In the rows, 128 means zero.
Each path below is one point turned by a fixed rotation once a step. After each direction that follows a path, write how fast that rotation turns it, in degrees per step (0 if it stays still).
Each turn is a multiple of 5 degrees from 10 to 175, or 0.
Each row of a path follows its step; steps can be skipped.

step 0: [150,126,133,128,141,134,131,137,159,144,127,93,122,94,166,124,158,115,146,156,147,110,96,104,130,117,127,146,102,128,133,110]
step 1: [150,136,104,141,135,132,77,151,114,137,142,119,121,119,136,157,146,149,104,139,100,114,130,138,100,104,125,129,96,126,143,153]
step 2: [101,119,118,162,114,117,119,135,143,120,103,107,134,95,132,154,116,104,144,149,143,127,154,95,111,120,102,151,110,127,118,156]
step 3: [108,157,129,120,122,132,127,152,152,140,128,139,108,94,159,156,155,126,123,116,116,147,144,154,150,91,141,132,120,96,115,148]
step 4: [104,136,135,140,123,146,130,109,102,146,126,119,117,106,168,121,128,125,136,103,121,102,111,126,98,139,118,160,84,124,96,139]
step 5: [113,157,138,167,150,105,131,164,127,148,133,130,148,111,116,120,157,141,155,122,100,133,151,131,123,115,150,143,94,145,136,124]
step 6: [147,114,117,158,125,147,123,163,135,125,115,109,115,92,169,115,125,117,122,102,159,111,124,105,144,111,145,147,111,147,138,119]
step 7: [130,127,111,142,128,100,90,162,98,134,118,111,94,120,144,156,168,128,141,151,114,120,112,144,113,136,155,137,127,117,120,133]
step 8: [116,143,88,131,134,131,133,152,140,108,139,119,115,94,136,138,105,137,140,156,137,123,139,118,108,120,94,179,102,125,122,115]
step 9: [134,151,163,124,112,124,117,139,146,126,134,117,139,103,157,157,164,137,131,154,146,142,134,125,126,108,144,120,79,96,134,135]
step 10: [122,136,116,133,133,130,114,108,105,139,149,93,129,100,150,150,110,108,112,104,99,108,127,123,124,104,127,161,97,133,137,167]
step 11: [88,136,125,180,131,113,137,142,147,154,110,119,132,135,143,128,170,137,149,144,127,131,130,123,136,109,115,144,112,136,120,166]
[130,126,123,126,132,130,130,134,117,136,136,138,134,134,146,129,132,118,131,135,124,138,132,127,134,135,114,130,130,122,122,120]
85
[124,120,142,131,125,116,133,126,129,128,120,125,130,129,133,124,137,122,135,139,140,126,122,120,119,140,130,118,124,125,122,135]
160
[121,137,126,140,115,121,128,131,137,131,130,130,126,124,145,134,120,125,127,131,118,129,120,128,117,124,132,126,127,134,135,120]
0
[135,125,129,140,137,128,131,125,128,141,135,119,134,134,131,115,137,130,128,127,122,120,120,123,138,124,129,126,129,143,136,131]
65
[132,130,134,130,121,135,109,117,115,130,137,132,112,128,134,129,128,134,128,125,127,122,130,119,130,134,132,118,127,125,126,129]
125

step 0: [148,127,112,148,139,114,102,132,136,104,137,107,129,119,188,124,105,97,125,137,115,123,128,164,135,126,143,148,131,133,128,141]
step 1: [140,131,123,103,114,132,116,103,117,158,153,129,105,102,130,104,111,132,152,148,156,114,111,160,148,126,122,108,108,140,98,122]
step 2: [101,116,143,149,128,137,114,145,155,133,145,156,70,121,112,126,123,124,122,146,129,104,150,134,126,155,160,132,138,127,126,138]
step 3: [85,134,99,113,131,150,129,137,135,113,134,144,149,140,155,101,117,142,86,128,148,122,136,152,117,136,129,144,134,143,109,100]
step 4: [173,119,123,135,169,131,128,134,156,141,112,119,128,129,148,114,128,132,108,144,136,143,120,131,148,163,128,142,116,147,91,153]
step 5: [114,131,94,95,140,144,125,125,109,141,112,137,106,104,144,108,144,112,149,173,121,97,144,111,140,135,114,130,114,115,129,141]
step 6: [116,144,136,146,115,156,98,132,130,90,139,129,120,88,141,106,120,116,122,133,117,147,142,146,150,127,168,149,119,132,139,148]
step 7: [126,126,79,116,118,129,148,116,140,136,155,120,118,108,99,109,114,136,109,136,147,148,106,155,138,133,142,133,106,113,102,101]
step 8: [140,109,91,165,143,110,102,139,162,147,150,142,105,143,142,136,122,112,119,158,100,119,153,128,119,135,135,131,128,129,114,128]
step 9: [98,151,124,101,137,117,104,108,107,135,138,128,126,126,179,107,109,103,103,141,135,103,124,144,134,114,121,123,125,154,111,124]
step 10: [130,127,160,139,131,141,118,138,147,161,117,139,103,98,129,124,132,141,126,135,140,127,109,159,169,154,148,139,109,160,116,140]
step 11: [107,112,84,108,126,154,149,137,146,116,121,167,90,119,117,105,150,125,117,144,147,106,130,124,119,133,126,144,132,138,139,116]
[137,135,134,125,125,134,119,118,125,114,137,130,135,131,134,115,124,127,121,122,134,138,129,127,127,116,126,127,130,141,124,129]
125
[140,128,136,142,130,128,134,127,131,118,123,120,114,132,129,138,117,122,119,129,129,127,135,125,131,133,135,133,124,135,135,135]
175
[125,127,130,137,125,121,123,127,130,141,134,123,112,129,135,131,127,119,131,121,132,133,123,136,128,114,123,132,135,130,130,113]
45
[125,128,130,133,123,117,126,125,141,126,126,129,136,129,125,126,129,121,116,128,131,133,139,126,120,137,111,134,122,118,120,120]
80
[132,133,125,134,139,134,118,140,124,123,132,130,128,131,129,133,117,126,127,129,126,122,110,122,126,128,111,127,119,123,125,129]
85
[126,137,130,134,132,140,132,128,126,128,123,119,121,130,132,121,120,138,135,130,129,132,137,125,128,127,127,130,141,113,111,128]
25
[120,129,137,130,121,146,135,126,135,127,138,132,129,127,114,131,128,130,121,139,126,131,117,131,123,126,130,141,134,126,134,124]
85

step 0: [132,111,116,122,122,143,123,120,115,122,127,140,118,132,100,164,158,133,128,114,133,140,138,88,177,150,141,135,129,131,125,144]
step 1: [164,153,142,126,127,121,139,156,158,106,120,154,137,169,152,124,123,149,144,120,133,129,116,116,135,144,111,136,110,127,130,144]
step 2: [119,156,119,101,170,123,125,143,125,118,134,128,147,81,143,127,124,135,116,137,118,101,138,110,128,127,119,153,110,132,107,114]
step 3: [107,139,129,149,130,134,118,137,102,115,123,111,102,140,127,152,129,141,118,146,109,149,126,130,120,90,89,130,140,157,110,144]
step 4: [137,140,125,146,137,123,117,99,139,133,147,119,105,121,108,139,136,129,166,134,126,138,129,154,154,172,105,137,132,146,142,109]
step 5: [144,135,119,123,132,95,115,131,127,141,118,127,140,148,136,163,151,160,126,120,148,109,152,116,166,126,159,125,142,128,133,146]
step 6: [147,143,118,116,129,132,133,149,127,109,94,173,141,132,145,111,151,118,136,138,122,114,106,154,150,113,113,131,97,139,121,131]
step 7: [120,122,122,123,168,154,98,138,144,97,132,129,126,109,114,155,105,134,104,134,127,140,121,118,128,128,144,144,108,152,100,112]
step 8: [130,131,125,132,109,111,145,131,122,125,114,96,119,137,109,146,117,142,137,112,106,168,135,100,145,123,84,141,108,146,131,130]
step 9: [135,168,139,117,144,97,128,108,143,134,157,127,109,135,144,145,162,137,127,133,121,121,122,129,128,174,113,113,117,121,121,125]
step 10: [107,154,117,133,126,108,116,165,126,153,106,129,142,138,146,161,125,134,147,151,123,91,139,140,140,113,143,140,144,133,112,123]
step 11: [129,145,112,119,140,171,114,121,102,118,105,167,102,119,112,121,138,123,134,135,106,135,133,140,165,116,121,113,128,144,126,126]
[122,129,130,132,116,117,127,123,122,133,132,120,126,131,120,140,135,119,137,143,133,122,130,134,130,139,129,117,128,126,125,133]
70
[131,129,120,129,128,118,132,122,132,136,123,128,127,123,138,122,132,141,127,127,130,115,135,127,116,130,129,125,111,129,131,142]
95
[122,126,137,129,128,124,131,124,115,127,117,139,122,130,124,127,134,129,125,112,129,126,114,127,129,127,114,117,132,129,125,138]
135
[124,129,135,132,144,128,124,130,137,122,130,125,125,121,128,133,118,125,128,123,131,116,116,139,127,142,130,126,124,123,140,124]
140
[132,134,131,126,131,109,122,132,120,119,127,130,132,130,145,120,132,119,132,130,127,120,123,120,128,123,135,125,130,122,125,119]
90

step 0: [108,95,158,112,126,105,129,90,114,136,105,126,95,135,120,135,112,109,165,123,148,111,133,132,115,120,89,132,147,122,119,103]
step 1: [130,128,122,119,94,92,134,111,97,129,123,111,126,109,104,158,157,113,126,148,138,110,167,142,151,102,143,121,114,100,117,124]
step 2: [124,133,146,119,109,90,109,110,157,130,101,106,115,114,152,159,98,145,118,141,157,155,134,112,162,133,132,134,125,124,147,110]
step 3: [138,135,152,79,141,134,101,101,112,123,135,134,106,129,104,161,153,123,147,126,152,138,110,136,145,109,135,157,134,148,129,98]
step 4: [112,127,153,104,144,111,119,120,110,124,144,111,149,105,127,113,140,141,148,140,154,127,155,84,135,90,135,109,88,119,140,118]
step 5: [99,114,140,106,137,94,119,100,136,141,101,143,127,118,111,131,101,123,124,115,142,144,179,134,108,124,108,133,132,163,135,100]
step 6: [147,161,140,121,127,110,157,91,116,130,152,123,109,147,100,165,145,124,141,134,126,121,171,131,141,123,123,108,131,115,137,94]
step 7: [131,169,155,119,148,86,131,111,131,109,111,94,136,85,145,136,115,103,127,164,142,143,138,114,140,129,125,131,138,122,137,137]
step 8: [120,106,132,102,134,121,133,115,103,92,147,123,134,116,113,156,129,123,115,134,142,171,130,139,149,136,142,144,142,175,148,93]
step 9: [109,142,160,125,147,104,122,105,125,113,198,138,131,121,134,152,119,140,147,135,138,123,124,119,126,105,107,120,91,132,140,122]
step 10: [91,129,138,124,163,94,136,123,121,149,117,159,162,101,105,136,118,112,156,133,155,126,155,138,135,124,125,134,151,141,151,142]
step 11: [127,135,105,129,145,96,128,137,113,127,157,108,121,152,140,159,137,118,128,119,135,126,185,142,130,145,140,119,131,132,170,96]
[132,123,134,131,124,128,122,133,139,124,134,136,135,121,131,135,136,129,144,125,134,131,129,126,133,141,136,136,118,135,118,130]
60
[126,138,122,129,120,123,133,123,138,148,127,133,130,128,122,143,128,131,123,126,131,125,137,134,129,138,127,127,129,119,132,139]
80
[123,119,121,124,128,131,125,122,129,136,131,125,130,124,119,135,133,125,133,126,115,128,127,127,126,124,138,134,150,139,121,125]
145
[124,130,135,127,129,129,141,139,132,132,119,132,124,118,136,130,115,130,125,121,144,127,125,124,126,125,129,125,140,136,120,127]
140
[117,123,123,126,128,131,131,126,136,132,137,112,118,131,139,130,121,124,139,128,127,130,126,113,123,137,129,122,125,121,133,124]
160

step 0: [109,133,132,137,100,96,147,94,134,173,153,134,111,137,138,107,106,115,104,115,119,128,110,141,105,149,121,146,145,113,127,156]
step 1: [124,116,136,161,136,136,135,131,131,144,134,132,106,122,125,118,100,123,99,128,185,124,121,140,135,87,152,142,127,117,151,164]
step 2: [119,90,171,147,93,120,112,104,147,137,113,143,136,109,137,127,130,131,114,101,171,125,139,134,109,141,133,132,139,161,127,119]
step 3: [130,135,150,153,138,132,151,141,149,136,118,145,106,151,133,92,134,135,92,90,143,158,106,136,106,138,130,143,114,117,109,100]
step 4: [95,116,130,153,119,113,146,150,120,129,142,135,107,131,120,145,132,95,103,106,139,87,118,118,86,109,140,135,106,139,102,132]
step 5: [124,118,136,133,85,131,121,120,137,140,137,107,124,168,124,103,104,103,143,96,149,122,93,139,133,122,123,160,138,148,104,149]
step 6: [108,115,121,143,110,131,131,171,184,150,124,150,146,128,120,128,101,131,120,137,172,129,115,143,122,102,116,139,127,111,122,120]
step 7: [126,89,146,129,98,93,135,122,136,148,157,151,148,146,165,134,138,118,103,102,144,119,131,109,121,136,114,154,121,107,140,112]
step 8: [128,123,121,172,126,107,163,149,129,169,133,110,120,139,135,86,126,162,111,109,143,120,115,114,128,140,145,143,122,123,126,156]
step 9: [78,106,138,143,104,105,153,115,150,120,129,135,121,126,146,141,105,119,97,137,146,125,109,138,126,121,171,123,129,157,130,151]
step 10: [131,142,144,147,95,122,107,130,118,142,142,127,115,140,147,103,102,119,109,113,169,164,121,131,106,117,146,147,160,143,138,101]
step 11: [128,129,148,168,126,117,141,134,150,168,118,157,115,120,126,135,130,121,104,112,143,110,111,163,80,124,112,112,147,110,124,130]
[126,117,127,127,138,132,122,127,133,131,119,127,130,121,144,120,129,134,124,118,133,127,141,124,135,136,128,127,113,125,130,135]
65
[137,138,127,122,127,136,124,138,130,123,131,127,115,140,124,119,121,141,125,123,134,124,124,120,129,126,130,128,125,126,144,127]
155
[129,123,133,130,131,131,121,127,120,128,133,122,123,124,126,134,130,133,130,133,131,124,109,123,132,129,131,130,123,130,121,153]
95
[132,128,136,117,118,117,116,116,128,123,134,125,133,126,125,122,120,123,123,126,123,127,133,113,124,139,126,136,128,135,125,127]
145
[131,120,122,122,112,128,132,123,130,120,119,141,117,129,135,138,130,129,126,123,118,122,122,137,128,136,122,127,131,130,135,134]
160
[134,125,140,120,125,124,134,125,124,126,123,133,140,122,114,128,135,137,127,125,140,126,132,132,132,122,119,133,132,114,134,134]
70
[134,131,128,130,122,129,126,125,129,141,125,116,128,132,131,128,140,135,147,116,133,123,131,127,122,137,130,126,141,133,126,128]
130
